128 stands for zero in the data rows.
Some points, one per row:
[103 126 151 125 103 169 137 164]
[ 93  89 125 138 130 159 144 123]
[173 149 168 158 170 115  94 177]
[ 93 106 115  98  97 112 111 113]
[133 156 138 128 134 109 137 117]
[157 156 128 148 170 159 171 150]
[143 159 128 152 147 149 151 150]
[130 126 111 105 123 132 154 100]
[137 166 145 152 170 166 147 154]
[153 163 155 152 164 172 154 164]
[100  86 141 112 103  88  90 100]
[127 119  88 125 127 119 144 143]
[143 133 121 125 160 149 127 120]
[106 102 125 115 107 122 124 120]
[150 133 105 142 117 135 154 130]
[123 129 128 105 137 125 127  97]
Then 12 other points, each followed by its number:
[123  99 115 108 130 112 127 113] 0
[133 136  88 125 123 105 114 110] 1
[120 143 135 112 117 145 141 143] 2
[143  99 175 185  77 119  74 177] 3
[143 122 111 125 144 115 127 107] 4
[153 146 128 142 167 132 137 117] 5
[163 169 165 145 170 142 144 140] 6
[143 166 118 138 123 142 164 140] 7
[116 153 145 112 117 166 168 130] 8
[123 166 148 118 140 135 151 137] 9
[130 166 158 108 130  92 134 103] 10
[120 116 168 135 123 139 111 147] 11
Which three of these numbered points are nearest to each point below, ignoring the direction in which the first points spread most? Their numbers follow each, nearest first.
[180 146 182 185  83  92  74 160] > 3 11 6
[ 96 119 108  85 110  82 124 103] > 9 0 6
[ 93  82 155 125 103  88  94 137] > 11 6 0
[150 173 165 115 150 112 127 120] > 10 6 9
[103 129 165 112 120 129 111 143] > 11 2 9
[113 129 121 138 107 159 121 157] > 2 11 7
[133  99 108 108 120 109  97 100] > 4 0 5
[113  92 115 118 127 112 137 107] > 0 4 5
[153 156 131 148  97 125 157 133] > 7 2 9
[116 133 108 112 103  88 111  93] > 1 4 5
[150 156 138 118 154 142 151 147] > 9 0 2
[123 136 141 118 130 109 131 110] > 6 9 5
[157 153 162 108 154 142 131 103] > 6 5 10
[147 166 155 128 144 169 161 157] > 2 8 9
[120 149 125 125 140 149 144 107] > 9 5 7
[ 86  82 155 158  90  99  84 170] > 3 11 2
[103 106 108 118 117 122 124  83] > 5 4 0
[116 126 128 105 134 159 144 133] > 2 8 9
[ 86  86 131 155 113 119  84 167] > 11 3 0
[110 133 118 118 137 125 137 103] > 5 0 4
[ 86  89 135 135  87  85  77 150] > 11 3 2
[167 169 155 168 160 162 104 164] > 11 6 0
[167 126  94 138 164 149 127 143] > 4 0 1
[110 139 101 135  90  95 144  97] > 7 1 9
